In the data rows, 500 means zero.
Some points, one per row:
np.array([521, 396, 418, 604, 441, 383, 365, 389, 371, 491, 574, 485, 397, 449, 581, 393, 361, 619])
np.array([601, 321, 477, 752, 335, 838, 211, 376, 451, 875, 477, 522, 329, 524, 626, 411, 535, 578])
np.array([443, 414, 618, 575, 415, 269, 758, 476, 694, 390, 499, 322, 635, 721, 419, 629, 577, 469])
np.array([459, 331, 298, 683, 667, 911, 372, 404, 567, 740, 458, 713, 452, 376, 579, 742, 457, 466])
np.array([572, 455, 484, 478, 559, 271, 411, 644, 407, 364, 424, 799, 469, 445, 416, 437, 437, 458])
np.array([508, 530, 513, 588, 452, 200, 366, 514, 680, 439, 506, 516, 330, 452, 526, 402, 605, 484])
np.array([422, 544, 388, 466, 549, 969, 584, 339, 399, 667, 590, 421, 433, 492, 506, 436, 384, 530])
np.array([608, 412, 449, 591, 477, 878, 320, 319, 667, 768, 461, 399, 425, 618, 524, 872, 798, 468])
np.array([389, 738, 525, 318, 666, 247, 534, 496, 463, 418, 571, 725, 510, 401, 523, 374, 418, 434])
np.array([533, 475, 525, 650, 644, 206, 346, 915, 530, 377, 703, 704, 791, 649, 649, 571, 347, 541])
np.array([542, 513, 473, 465, 492, 889, 473, 374, 537, 600, 410, 291, 612, 526, 467, 792, 587, 431])
np.array([599, 373, 407, 568, 395, 714, 555, 456, 358, 931, 565, 445, 413, 527, 549, 431, 465, 670])
np.array([511, 632, 666, 481, 442, 247, 483, 421, 378, 370, 557, 626, 423, 481, 452, 388, 347, 490])
np.array([513, 499, 685, 692, 459, 189, 467, 615, 717, 408, 548, 382, 594, 715, 580, 580, 575, 484])
np.array([605, 455, 473, 514, 517, 238, 301, 780, 628, 455, 453, 911, 430, 504, 645, 399, 453, 473])
np.array([570, 421, 430, 491, 503, 347, 377, 792, 401, 468, 526, 696, 513, 479, 603, 401, 368, 608])
np.array([532, 455, 460, 378, 546, 342, 475, 389, 673, 462, 401, 376, 447, 532, 533, 758, 775, 422])
np.array([516, 474, 645, 504, 429, 310, 622, 468, 698, 450, 428, 333, 633, 578, 540, 644, 515, 452])
np.array([446, 363, 405, 376, 459, 427, 563, 456, 305, 363, 344, 676, 421, 392, 453, 408, 445, 492])
np.array([488, 657, 689, 299, 600, 228, 799, 763, 692, 281, 453, 262, 750, 717, 519, 502, 569, 428])
np.array([476, 434, 353, 361, 719, 293, 457, 751, 411, 369, 460, 844, 672, 401, 523, 420, 449, 483])
np.array([476, 503, 555, 353, 524, 394, 457, 395, 752, 365, 394, 324, 471, 562, 515, 699, 811, 420])
np.array([527, 495, 422, 687, 427, 806, 286, 403, 369, 831, 771, 488, 353, 531, 518, 440, 296, 720])
np.array([446, 561, 489, 548, 515, 864, 404, 291, 437, 620, 565, 310, 466, 596, 414, 854, 413, 444])
np.array([427, 430, 329, 401, 690, 516, 522, 455, 332, 358, 494, 707, 551, 352, 492, 451, 379, 461])
np.array([550, 530, 428, 331, 612, 533, 431, 470, 333, 373, 438, 811, 459, 450, 424, 426, 372, 451])
np.array([490, 636, 725, 500, 357, 357, 676, 347, 428, 453, 485, 295, 422, 547, 392, 395, 512, 523])
np.array([684, 429, 469, 564, 685, 254, 284, 913, 456, 416, 497, 999, 516, 447, 647, 430, 369, 480])
np.array([401, 583, 408, 375, 623, 322, 432, 568, 411, 324, 444, 696, 445, 417, 486, 444, 415, 444])
np.array([451, 400, 331, 353, 488, 803, 580, 369, 432, 705, 391, 361, 452, 349, 437, 689, 762, 462])
np.array([549, 356, 451, 718, 587, 178, 421, 644, 826, 420, 415, 672, 471, 427, 638, 443, 682, 470])
np.array([473, 631, 439, 497, 505, 381, 426, 631, 371, 485, 762, 541, 606, 472, 544, 432, 386, 587])
np.array([420, 511, 547, 448, 541, 215, 430, 439, 477, 404, 441, 427, 374, 450, 457, 427, 722, 458])
np.array([490, 477, 484, 472, 593, 200, 597, 633, 779, 367, 424, 454, 425, 430, 543, 431, 709, 473])
np.array([468, 601, 660, 561, 432, 308, 623, 441, 544, 438, 574, 277, 670, 745, 476, 619, 543, 526])
np.array([490, 588, 536, 371, 432, 556, 381, 306, 430, 449, 459, 321, 414, 498, 323, 497, 786, 440])
np.array([480, 467, 441, 471, 447, 409, 376, 399, 486, 536, 479, 611, 444, 455, 483, 403, 401, 462])
np.array([383, 504, 372, 443, 778, 303, 426, 685, 617, 313, 468, 742, 721, 380, 699, 693, 465, 429])
np.array([577, 673, 629, 518, 395, 428, 338, 325, 405, 510, 502, 497, 377, 523, 434, 419, 358, 468])
np.array([508, 538, 480, 446, 434, 388, 532, 408, 326, 398, 564, 618, 372, 442, 340, 424, 367, 464])
np.array([638, 429, 445, 494, 703, 260, 323, 999, 406, 408, 563, 999, 568, 433, 661, 406, 359, 526])
np.array([532, 529, 496, 477, 541, 282, 437, 537, 328, 462, 636, 566, 513, 462, 458, 426, 366, 597])
np.array([493, 377, 429, 528, 612, 226, 420, 842, 557, 379, 440, 878, 469, 414, 691, 423, 444, 484])
np.array([489, 569, 685, 410, 369, 355, 749, 402, 577, 412, 455, 277, 444, 705, 409, 411, 740, 548])
np.array([417, 687, 567, 420, 456, 809, 818, 302, 459, 749, 557, 359, 462, 453, 489, 390, 454, 499])
np.array([499, 426, 431, 453, 385, 999, 419, 383, 408, 744, 407, 661, 480, 401, 595, 527, 452, 471])
np.array([559, 471, 507, 438, 372, 931, 630, 323, 255, 634, 419, 366, 400, 446, 388, 438, 461, 496])
np.array([551, 616, 447, 404, 456, 897, 567, 337, 294, 670, 642, 345, 438, 464, 409, 461, 356, 580])
np.array([607, 484, 519, 535, 569, 339, 279, 498, 634, 477, 504, 514, 511, 537, 549, 730, 534, 454])
np.array([394, 528, 433, 257, 476, 549, 538, 361, 340, 358, 387, 564, 471, 391, 381, 441, 504, 440])
np.array([501, 610, 492, 541, 341, 830, 553, 354, 431, 814, 634, 349, 469, 508, 469, 424, 414, 583])
np.array([509, 381, 454, 556, 414, 428, 357, 397, 487, 487, 450, 603, 331, 438, 515, 450, 598, 496])
np.array([585, 524, 592, 372, 586, 237, 458, 775, 727, 347, 447, 644, 687, 642, 627, 532, 428, 438])
np.array([509, 706, 640, 527, 408, 386, 549, 407, 515, 522, 585, 349, 386, 622, 483, 435, 436, 545])
np.array([456, 440, 581, 528, 569, 197, 495, 737, 805, 404, 442, 414, 742, 587, 738, 467, 478, 462])
np.array([526, 528, 510, 465, 557, 267, 319, 513, 413, 400, 465, 909, 440, 440, 497, 389, 353, 456])
np.array([478, 484, 433, 431, 486, 821, 409, 528, 380, 712, 594, 385, 450, 537, 462, 449, 410, 648])
np.array([489, 434, 538, 552, 588, 384, 497, 387, 668, 404, 441, 315, 413, 531, 529, 768, 717, 464])
np.array([407, 573, 483, 373, 378, 992, 595, 244, 353, 728, 432, 266, 491, 396, 406, 507, 724, 453])
np.array([448, 567, 487, 262, 535, 630, 530, 383, 323, 273, 376, 582, 493, 424, 397, 434, 406, 431])
np.array([557, 417, 491, 614, 371, 455, 264, 374, 412, 497, 475, 664, 335, 509, 452, 473, 405, 486])
np.array([570, 405, 416, 528, 448, 723, 508, 437, 411, 658, 573, 398, 518, 454, 433, 600, 418, 601])
np.array([461, 600, 538, 251, 597, 306, 549, 565, 353, 289, 386, 681, 494, 404, 410, 413, 469, 435])
np.array([577, 392, 414, 518, 508, 811, 410, 462, 400, 671, 453, 561, 442, 436, 482, 615, 393, 549])
np.array([494, 456, 454, 536, 556, 333, 488, 705, 424, 408, 643, 516, 812, 523, 576, 672, 393, 519])
np.array([603, 743, 640, 480, 572, 205, 472, 670, 389, 413, 667, 676, 516, 547, 456, 374, 330, 524])
np.array([530, 388, 408, 523, 621, 207, 361, 817, 615, 494, 570, 999, 568, 442, 664, 357, 398, 500])
np.array([333, 753, 446, 125, 470, 999, 763, 279, 337, 566, 440, 130, 553, 407, 252, 496, 594, 447])
np.array([550, 512, 524, 585, 305, 427, 323, 355, 465, 566, 526, 479, 407, 516, 472, 383, 420, 517])
np.array([511, 484, 590, 459, 356, 900, 702, 327, 336, 679, 394, 314, 389, 548, 385, 456, 575, 493])
np.array([503, 450, 493, 443, 473, 654, 591, 409, 406, 641, 469, 281, 604, 686, 458, 657, 487, 535])
np.array([553, 431, 453, 487, 355, 923, 446, 417, 391, 779, 553, 449, 424, 460, 433, 521, 372, 528])
np.array([488, 398, 433, 506, 397, 709, 477, 361, 703, 786, 408, 393, 396, 454, 482, 570, 923, 472])
np.array([580, 390, 393, 501, 546, 464, 403, 773, 417, 422, 431, 821, 526, 412, 638, 419, 367, 500])
Then 12 other points, each followed by its number:
np.array([361, 491, 356, 354, 613, 265, 447, 521, 423, 375, 448, 846, 466, 389, 479, 452, 473, 428]) 0
np.array([497, 532, 522, 525, 345, 812, 523, 333, 420, 752, 482, 333, 355, 596, 436, 439, 711, 576]) 1
np.array([461, 529, 645, 484, 507, 255, 431, 581, 879, 351, 442, 366, 606, 580, 642, 532, 622, 431]) 2
np.array([435, 546, 576, 362, 421, 999, 691, 244, 362, 591, 349, 282, 358, 443, 384, 461, 859, 414]) 3
np.array([548, 573, 578, 515, 401, 999, 292, 312, 461, 583, 513, 468, 401, 542, 416, 431, 287, 465]) 4
np.array([596, 398, 428, 479, 549, 247, 404, 695, 526, 405, 433, 864, 438, 425, 528, 427, 591, 477]) 5
np.array([507, 421, 474, 486, 481, 372, 429, 461, 297, 416, 433, 578, 426, 454, 495, 408, 392, 547]) 6
np.array([688, 491, 727, 706, 489, 185, 525, 712, 652, 407, 652, 392, 667, 756, 560, 543, 384, 526]) 7
np.array([468, 568, 445, 638, 421, 674, 624, 366, 371, 671, 644, 285, 452, 582, 446, 574, 451, 651]) 8
np.array([526, 476, 477, 430, 344, 999, 403, 306, 325, 759, 449, 563, 442, 449, 415, 480, 445, 478]) 9
np.array([409, 506, 383, 386, 489, 939, 558, 399, 332, 680, 656, 354, 447, 413, 399, 496, 405, 606]) 10
np.array([486, 537, 423, 445, 511, 797, 622, 366, 376, 582, 592, 302, 521, 599, 471, 520, 425, 639]) 11
Which of these numbered points is nearest to each point below, ignoring the direction in which the first points spread most? Its number follows each.
np.array([599, 484, 655, 546, 386, 345, 488, 377, 849, 421, 409, 345, 473, 572, 497, 682, 845, 431]) > 2
np.array([458, 316, 334, 495, 760, 146, 495, 834, 693, 428, 386, 883, 578, 352, 685, 447, 573, 466]) > 5
np.array([501, 421, 425, 454, 360, 993, 448, 315, 359, 811, 359, 374, 399, 449, 477, 520, 720, 472]) > 5
np.array([570, 471, 452, 421, 431, 999, 403, 311, 367, 712, 444, 635, 471, 421, 476, 413, 420, 457]) > 9
np.array([483, 509, 484, 752, 454, 274, 524, 513, 546, 483, 714, 426, 515, 645, 541, 442, 389, 649]) > 8
np.array([500, 347, 431, 643, 396, 401, 343, 427, 376, 481, 503, 568, 340, 444, 520, 418, 375, 601]) > 6
np.array([559, 403, 408, 405, 542, 807, 510, 493, 393, 623, 470, 394, 658, 604, 575, 726, 443, 529]) > 11
np.array([465, 659, 481, 353, 692, 311, 379, 844, 421, 327, 745, 899, 615, 457, 510, 443, 336, 487]) > 10
np.array([406, 387, 378, 507, 481, 999, 498, 298, 442, 740, 407, 418, 386, 387, 538, 497, 793, 456]) > 5
np.array([393, 516, 339, 315, 687, 339, 433, 521, 417, 281, 442, 843, 446, 378, 468, 431, 393, 437]) > 0
np.array([500, 444, 517, 459, 351, 471, 433, 366, 389, 437, 401, 604, 404, 422, 426, 412, 441, 453]) > 6
np.array([355, 508, 482, 292, 481, 999, 699, 280, 350, 572, 362, 212, 433, 470, 382, 506, 972, 435]) > 3
np.array([604, 517, 449, 444, 532, 383, 452, 391, 295, 456, 605, 621, 448, 438, 442, 427, 381, 534]) > 6
np.array([405, 529, 539, 344, 472, 999, 776, 298, 289, 546, 344, 260, 385, 381, 400, 458, 714, 445]) > 3
np.array([465, 485, 407, 328, 650, 270, 468, 539, 370, 346, 414, 870, 452, 377, 479, 378, 450, 451]) > 0
np.array([646, 398, 676, 698, 500, 189, 374, 722, 678, 418, 555, 451, 627, 673, 610, 538, 381, 504]) > 7
np.array([581, 454, 456, 404, 367, 999, 421, 342, 285, 621, 406, 682, 366, 471, 378, 433, 400, 466]) > 9
np.array([401, 273, 319, 445, 464, 927, 510, 412, 410, 726, 366, 475, 403, 343, 536, 437, 663, 502]) > 5
np.array([422, 606, 469, 285, 497, 277, 537, 407, 419, 322, 391, 759, 429, 410, 444, 395, 459, 408]) > 0
np.array([524, 433, 417, 554, 575, 532, 282, 553, 477, 565, 544, 864, 517, 463, 640, 444, 359, 497]) > 9
np.array([521, 366, 419, 772, 384, 640, 715, 434, 474, 705, 637, 399, 367, 462, 452, 559, 374, 587]) > 8
np.array([451, 448, 553, 595, 515, 381, 471, 376, 863, 419, 452, 356, 505, 604, 554, 711, 737, 457]) > 2
np.array([508, 394, 365, 871, 515, 317, 395, 479, 565, 480, 652, 500, 500, 450, 695, 479, 330, 567]) > 8
np.array([362, 564, 338, 194, 618, 590, 520, 535, 413, 393, 417, 781, 536, 347, 516, 534, 462, 410]) > 0
np.array([597, 469, 671, 578, 416, 297, 500, 598, 550, 440, 505, 331, 677, 750, 548, 540, 432, 538]) > 7
np.array([574, 441, 520, 473, 628, 256, 424, 598, 829, 389, 413, 506, 674, 546, 570, 660, 722, 444]) > 2
np.array([420, 487, 441, 289, 382, 503, 656, 350, 407, 379, 334, 283, 417, 385, 331, 477, 761, 423]) > 3
np.array([532, 541, 438, 368, 515, 832, 518, 404, 469, 601, 444, 278, 705, 666, 376, 834, 482, 422]) > 11
np.array([409, 480, 426, 299, 410, 993, 741, 334, 703, 708, 349, 302, 434, 392, 393, 481, 999, 409]) > 3
np.array([477, 409, 430, 488, 400, 999, 412, 394, 379, 701, 454, 504, 403, 439, 394, 564, 400, 501]) > 9
np.array([447, 613, 677, 315, 494, 304, 626, 381, 433, 342, 403, 343, 519, 427, 441, 417, 644, 437]) > 3
np.array([484, 399, 459, 712, 459, 286, 405, 538, 505, 439, 595, 433, 596, 593, 585, 691, 399, 497]) > 8
np.array([497, 450, 525, 647, 469, 428, 376, 419, 872, 409, 422, 406, 502, 484, 635, 704, 608, 439]) > 2
np.array([418, 422, 335, 266, 617, 525, 574, 555, 319, 375, 391, 749, 526, 355, 468, 435, 481, 525]) > 0
np.array([428, 505, 403, 404, 520, 877, 712, 364, 599, 535, 382, 263, 530, 403, 431, 546, 772, 446]) > 3
np.array([466, 640, 474, 406, 652, 319, 389, 920, 412, 318, 733, 846, 626, 472, 541, 440, 350, 554]) > 10
np.array([497, 415, 394, 610, 466, 879, 416, 367, 556, 581, 427, 424, 369, 441, 473, 620, 663, 454]) > 5
np.array([601, 616, 861, 497, 472, 247, 590, 762, 671, 309, 537, 299, 672, 842, 495, 476, 462, 472]) > 7
np.array([431, 684, 705, 301, 397, 349, 776, 343, 345, 352, 380, 272, 406, 495, 342, 409, 650, 442]) > 3
np.array([443, 568, 406, 407, 509, 999, 452, 363, 321, 597, 560, 387, 441, 406, 443, 444, 347, 510]) > 10
np.array([536, 494, 385, 424, 721, 245, 409, 999, 392, 382, 583, 893, 653, 420, 676, 411, 388, 553]) > 10
np.array([650, 478, 752, 715, 498, 183, 285, 756, 858, 444, 572, 480, 702, 805, 542, 534, 427, 475]) > 7
np.array([522, 485, 692, 700, 413, 796, 552, 266, 498, 899, 582, 439, 327, 577, 496, 404, 747, 528]) > 1
np.array([560, 473, 587, 648, 453, 284, 599, 505, 715, 445, 589, 391, 725, 713, 493, 608, 429, 456]) > 7
np.array([631, 618, 587, 484, 459, 937, 248, 322, 435, 577, 527, 309, 515, 628, 353, 861, 330, 452]) > 4
np.array([528, 552, 547, 803, 402, 297, 533, 469, 502, 473, 751, 378, 453, 640, 465, 466, 389, 673]) > 8
np.array([557, 414, 451, 479, 578, 547, 404, 478, 404, 422, 460, 857, 463, 430, 522, 375, 326, 497]) > 9
np.array([456, 349, 379, 705, 573, 414, 453, 496, 665, 373, 382, 662, 444, 381, 648, 565, 493, 470]) > 5
np.array([609, 304, 392, 643, 398, 928, 374, 386, 374, 758, 436, 643, 357, 451, 570, 398, 350, 502]) > 9
np.array([493, 506, 499, 503, 448, 999, 417, 323, 373, 574, 490, 409, 388, 534, 441, 445, 341, 533]) > 4
np.array([450, 417, 461, 492, 365, 999, 425, 332, 398, 742, 391, 352, 413, 426, 448, 574, 664, 487]) > 5
np.array([614, 578, 706, 499, 643, 268, 442, 896, 696, 309, 693, 441, 897, 805, 488, 497, 373, 521]) > 7
np.array([407, 611, 684, 290, 412, 407, 659, 341, 398, 350, 409, 245, 483, 523, 385, 410, 679, 524]) > 3
np.array([572, 458, 593, 589, 387, 181, 382, 747, 629, 444, 485, 492, 374, 558, 599, 378, 520, 557]) > 1
np.array([373, 509, 329, 197, 539, 216, 709, 634, 552, 322, 334, 471, 507, 323, 459, 421, 723, 430]) > 3
np.array([597, 542, 531, 449, 352, 933, 364, 366, 360, 711, 588, 362, 423, 525, 364, 505, 372, 578]) > 4
np.array([551, 420, 427, 488, 605, 508, 390, 489, 349, 437, 453, 839, 509, 409, 517, 416, 368, 471]) > 9
np.array([425, 526, 431, 261, 528, 501, 546, 408, 357, 338, 392, 651, 481, 393, 399, 418, 421, 425]) > 0
np.array([653, 524, 568, 706, 390, 218, 273, 777, 614, 473, 564, 785, 401, 552, 681, 387, 287, 517]) > 4
np.array([563, 555, 747, 916, 394, 133, 462, 697, 802, 495, 772, 482, 483, 723, 533, 411, 403, 647]) > 7
np.array([445, 521, 416, 371, 612, 307, 470, 554, 421, 341, 501, 751, 529, 400, 442, 427, 398, 444]) > 0
np.array([644, 386, 378, 784, 707, 274, 368, 647, 419, 535, 831, 554, 578, 510, 570, 532, 342, 673]) > 8
np.array([498, 562, 424, 455, 649, 367, 576, 587, 484, 369, 766, 389, 637, 507, 455, 423, 383, 635]) > 11
np.array([436, 632, 433, 318, 449, 931, 463, 371, 343, 728, 598, 316, 488, 437, 388, 519, 443, 577]) > 10
np.array([533, 545, 364, 362, 727, 406, 788, 803, 390, 250, 544, 293, 879, 439, 439, 476, 502, 570]) > 11
np.array([452, 370, 375, 442, 445, 348, 467, 461, 372, 456, 428, 557, 417, 407, 491, 392, 493, 524]) > 6
np.array([604, 360, 352, 525, 691, 332, 436, 727, 476, 417, 426, 685, 778, 559, 603, 736, 425, 457]) > 11
np.array([493, 597, 567, 466, 420, 339, 411, 404, 398, 451, 474, 441, 446, 452, 471, 393, 351, 499]) > 6
np.array([435, 438, 600, 396, 380, 421, 620, 376, 475, 405, 408, 348, 409, 492, 367, 425, 807, 469]) > 3
Here are 12 other points, each followed by its number:
np.array([483, 815, 778, 404, 404, 352, 803, 319, 382, 402, 541, 294, 379, 574, 349, 410, 447, 477]) 0
np.array([600, 560, 452, 339, 744, 324, 473, 721, 675, 257, 409, 618, 755, 543, 456, 743, 545, 399]) 1
np.array([624, 383, 492, 821, 590, 168, 367, 725, 698, 459, 632, 603, 583, 539, 588, 410, 430, 559]) 2
np.array([434, 490, 486, 329, 490, 615, 507, 386, 364, 329, 357, 621, 446, 412, 406, 449, 452, 431]) 3
np.array([536, 382, 460, 590, 462, 786, 297, 380, 628, 754, 464, 423, 372, 521, 540, 770, 714, 484]) 4
np.array([421, 501, 464, 339, 539, 620, 469, 390, 403, 347, 393, 650, 454, 394, 447, 436, 424, 432]) 5
np.array([460, 452, 481, 428, 364, 931, 438, 325, 363, 748, 390, 347, 347, 456, 340, 515, 792, 455]) 6
np.array([506, 450, 437, 397, 449, 999, 505, 380, 350, 688, 406, 337, 462, 405, 393, 510, 507, 501]) 7
np.array([470, 362, 378, 505, 433, 999, 396, 352, 381, 780, 402, 554, 405, 399, 516, 509, 471, 477]) 8
np.array([492, 414, 423, 460, 435, 918, 393, 401, 376, 789, 460, 462, 409, 437, 426, 461, 424, 550]) 9
np.array([522, 390, 411, 527, 500, 446, 346, 403, 395, 573, 462, 728, 411, 410, 495, 503, 408, 486]) 10
np.array([583, 431, 387, 429, 670, 198, 480, 813, 388, 423, 685, 846, 634, 402, 479, 407, 390, 583]) 11
Which of these numbered points is nearest to each point below, ignoring the direction in which the first points spread most? Its number follows each.
np.array([486, 436, 465, 441, 402, 454, 417, 413, 567, 467, 416, 538, 424, 450, 435, 455, 764, 456]) > 6
np.array([446, 319, 452, 474, 408, 303, 515, 398, 446, 561, 361, 424, 355, 405, 475, 420, 921, 477]) > 6
np.array([474, 581, 496, 413, 318, 876, 528, 307, 415, 775, 451, 316, 389, 485, 346, 480, 763, 492]) > 6
np.array([599, 268, 473, 895, 449, 187, 554, 563, 674, 548, 479, 531, 457, 479, 612, 418, 505, 553]) > 2
np.array([550, 565, 520, 414, 620, 373, 432, 581, 635, 402, 531, 358, 800, 706, 462, 663, 447, 432]) > 1
np.array([458, 590, 414, 164, 479, 999, 527, 317, 376, 661, 417, 506, 531, 383, 352, 513, 452, 409]) > 5
np.array([551, 505, 495, 465, 385, 917, 324, 390, 410, 802, 482, 481, 393, 500, 407, 483, 420, 522]) > 9
np.array([483, 578, 489, 464, 452, 877, 380, 309, 330, 707, 516, 411, 370, 474, 405, 431, 396, 517]) > 9
np.array([453, 522, 577, 359, 422, 369, 532, 374, 616, 520, 392, 294, 417, 499, 402, 450, 900, 451]) > 6
np.array([415, 423, 405, 401, 489, 999, 552, 391, 365, 581, 422, 319, 433, 481, 426, 461, 499, 584]) > 7
np.array([535, 470, 694, 533, 368, 806, 500, 312, 711, 682, 424, 319, 413, 748, 499, 724, 756, 469]) > 4
np.array([470, 567, 593, 259, 588, 292, 557, 524, 845, 254, 395, 288, 625, 542, 358, 680, 880, 388]) > 1
np.array([450, 357, 339, 523, 407, 930, 448, 405, 359, 796, 476, 578, 410, 379, 561, 552, 432, 503]) > 8
np.array([470, 462, 460, 461, 496, 526, 500, 383, 397, 428, 421, 633, 457, 399, 519, 410, 392, 448]) > 5
np.array([454, 417, 437, 443, 353, 993, 472, 331, 522, 735, 337, 325, 370, 432, 488, 488, 890, 467]) > 6
np.array([451, 563, 508, 294, 420, 537, 616, 341, 373, 352, 398, 407, 456, 441, 331, 431, 480, 420]) > 3
np.array([423, 544, 402, 227, 707, 420, 559, 594, 506, 354, 412, 541, 775, 441, 590, 724, 501, 410]) > 1
np.array([568, 454, 451, 569, 510, 478, 283, 361, 391, 503, 466, 797, 379, 454, 518, 445, 326, 470]) > 10
np.array([570, 451, 473, 469, 367, 872, 431, 347, 313, 736, 462, 419, 418, 490, 441, 419, 398, 565]) > 9
np.array([471, 422, 442, 459, 426, 414, 424, 371, 420, 519, 377, 390, 399, 445, 482, 438, 755, 469]) > 6
np.array([487, 485, 441, 310, 642, 382, 473, 529, 571, 370, 385, 417, 619, 437, 527, 732, 626, 428]) > 1
np.array([594, 416, 511, 486, 664, 264, 557, 787, 706, 281, 346, 555, 720, 417, 601, 656, 604, 434]) > 1
np.array([564, 458, 418, 430, 604, 525, 459, 418, 296, 406, 392, 732, 525, 408, 497, 428, 407, 465]) > 5
np.array([516, 391, 384, 511, 455, 974, 344, 405, 425, 795, 427, 632, 355, 446, 519, 540, 541, 472]) > 8
np.array([411, 523, 451, 336, 447, 999, 618, 335, 401, 570, 420, 365, 445, 402, 390, 438, 435, 429]) > 5
np.array([433, 454, 505, 418, 491, 223, 578, 406, 374, 350, 371, 530, 359, 372, 464, 432, 634, 443]) > 3
np.array([510, 420, 469, 549, 607, 170, 314, 548, 435, 465, 480, 991, 355, 446, 497, 407, 399, 464]) > 10
np.array([492, 409, 469, 471, 381, 432, 428, 369, 591, 498, 396, 429, 424, 455, 479, 442, 894, 465]) > 6
np.array([520, 383, 426, 607, 416, 755, 513, 319, 593, 790, 449, 388, 344, 437, 481, 688, 866, 491]) > 4
np.array([431, 469, 420, 327, 511, 390, 565, 401, 586, 497, 406, 343, 448, 451, 436, 455, 868, 446]) > 6
np.array([508, 434, 497, 497, 339, 958, 420, 409, 427, 808, 440, 412, 365, 464, 431, 503, 528, 489]) > 9
np.array([552, 480, 460, 501, 464, 436, 367, 387, 397, 531, 449, 757, 372, 442, 474, 418, 406, 466]) > 10
np.array([441, 472, 619, 391, 399, 366, 576, 394, 415, 421, 408, 411, 411, 416, 431, 384, 531, 469]) > 3
np.array([560, 314, 430, 677, 393, 999, 274, 392, 419, 713, 453, 722, 339, 473, 539, 487, 344, 518]) > 8
np.array([408, 694, 440, 359, 640, 236, 522, 663, 373, 393, 754, 706, 681, 387, 513, 369, 393, 560]) > 11
np.array([506, 671, 790, 547, 314, 284, 725, 378, 397, 444, 546, 363, 351, 647, 399, 392, 421, 566]) > 0
np.array([436, 712, 813, 428, 490, 254, 654, 435, 426, 346, 496, 385, 434, 590, 491, 368, 394, 525]) > 0
np.array([429, 571, 504, 359, 440, 900, 632, 235, 443, 766, 456, 381, 356, 423, 391, 449, 847, 421]) > 6
np.array([639, 330, 492, 697, 556, 370, 268, 543, 632, 497, 480, 760, 565, 575, 611, 752, 394, 496]) > 4
np.array([581, 590, 457, 282, 846, 270, 511, 956, 484, 317, 562, 635, 940, 558, 614, 600, 456, 422]) > 1
np.array([470, 441, 382, 492, 553, 713, 628, 485, 371, 575, 648, 360, 635, 523, 380, 581, 489, 621]) > 11
np.array([604, 473, 489, 607, 519, 206, 317, 809, 576, 461, 490, 793, 378, 445, 609, 406, 419, 517]) > 9
np.array([522, 783, 880, 552, 359, 311, 620, 327, 485, 513, 648, 391, 392, 675, 418, 370, 363, 586]) > 0
np.array([426, 558, 467, 296, 444, 999, 622, 278, 386, 605, 435, 360, 470, 430, 381, 425, 489, 421]) > 5
np.array([480, 502, 420, 579, 480, 860, 573, 350, 495, 621, 506, 328, 544, 475, 406, 649, 456, 478]) > 7
np.array([445, 488, 382, 469, 427, 902, 483, 359, 375, 775, 532, 382, 444, 443, 490, 505, 463, 527]) > 9
np.array([546, 451, 460, 602, 380, 931, 311, 392, 390, 844, 580, 579, 344, 512, 532, 472, 345, 566]) > 9
np.array([452, 803, 607, 418, 494, 273, 568, 535, 360, 313, 648, 377, 494, 524, 450, 399, 350, 540]) > 0
np.array([644, 398, 397, 515, 727, 350, 439, 696, 494, 402, 475, 585, 767, 538, 524, 791, 423, 468]) > 1
np.array([490, 568, 458, 458, 427, 889, 482, 381, 389, 651, 643, 347, 377, 567, 415, 456, 346, 634]) > 9
np.array([382, 521, 384, 333, 482, 999, 479, 359, 354, 668, 457, 334, 414, 408, 399, 574, 506, 484]) > 7
np.array([669, 570, 572, 521, 512, 439, 351, 498, 633, 349, 444, 437, 607, 546, 463, 733, 478, 428]) > 1
np.array([542, 499, 464, 569, 586, 217, 460, 947, 478, 353, 699, 758, 643, 459, 510, 425, 368, 529]) > 11
np.array([563, 414, 571, 995, 558, 173, 506, 688, 843, 453, 699, 518, 563, 582, 645, 418, 332, 550]) > 2
np.array([548, 351, 437, 585, 434, 999, 332, 365, 418, 678, 454, 644, 364, 439, 524, 412, 384, 486]) > 8
np.array([460, 493, 574, 416, 443, 441, 522, 385, 716, 407, 439, 351, 406, 538, 434, 428, 823, 470]) > 6
np.array([446, 732, 713, 329, 535, 264, 666, 504, 381, 319, 529, 345, 456, 555, 429, 392, 440, 507]) > 0
np.array([538, 460, 499, 369, 706, 233, 486, 878, 656, 303, 417, 613, 692, 562, 605, 593, 458, 429]) > 1
np.array([415, 521, 418, 362, 724, 323, 444, 813, 321, 264, 507, 997, 563, 404, 452, 480, 363, 448]) > 5
np.array([559, 422, 501, 728, 349, 919, 445, 384, 369, 747, 611, 450, 501, 485, 459, 419, 341, 585]) > 9
np.array([421, 796, 760, 295, 354, 879, 935, 262, 355, 529, 436, 180, 450, 629, 346, 418, 573, 552]) > 0
np.array([390, 302, 254, 514, 734, 257, 657, 598, 632, 421, 423, 434, 776, 431, 638, 710, 562, 435]) > 1
np.array([479, 396, 406, 542, 522, 252, 390, 481, 524, 407, 425, 839, 418, 423, 509, 425, 455, 453]) > 10
np.array([550, 448, 499, 545, 447, 501, 326, 394, 433, 512, 479, 598, 406, 439, 440, 453, 500, 472]) > 10
np.array([429, 485, 384, 421, 691, 450, 428, 460, 505, 417, 425, 771, 514, 399, 623, 608, 468, 445]) > 5
np.array([484, 374, 362, 607, 555, 939, 426, 385, 549, 584, 419, 525, 420, 414, 596, 602, 543, 483]) > 8
np.array([475, 414, 467, 626, 584, 210, 420, 684, 759, 407, 438, 705, 677, 429, 680, 677, 446, 447]) > 4
np.array([505, 388, 466, 702, 370, 804, 577, 334, 742, 737, 465, 402, 377, 495, 484, 611, 797, 494]) > 4
np.array([608, 507, 499, 488, 430, 820, 396, 313, 441, 734, 460, 316, 497, 573, 447, 874, 558, 455]) > 4
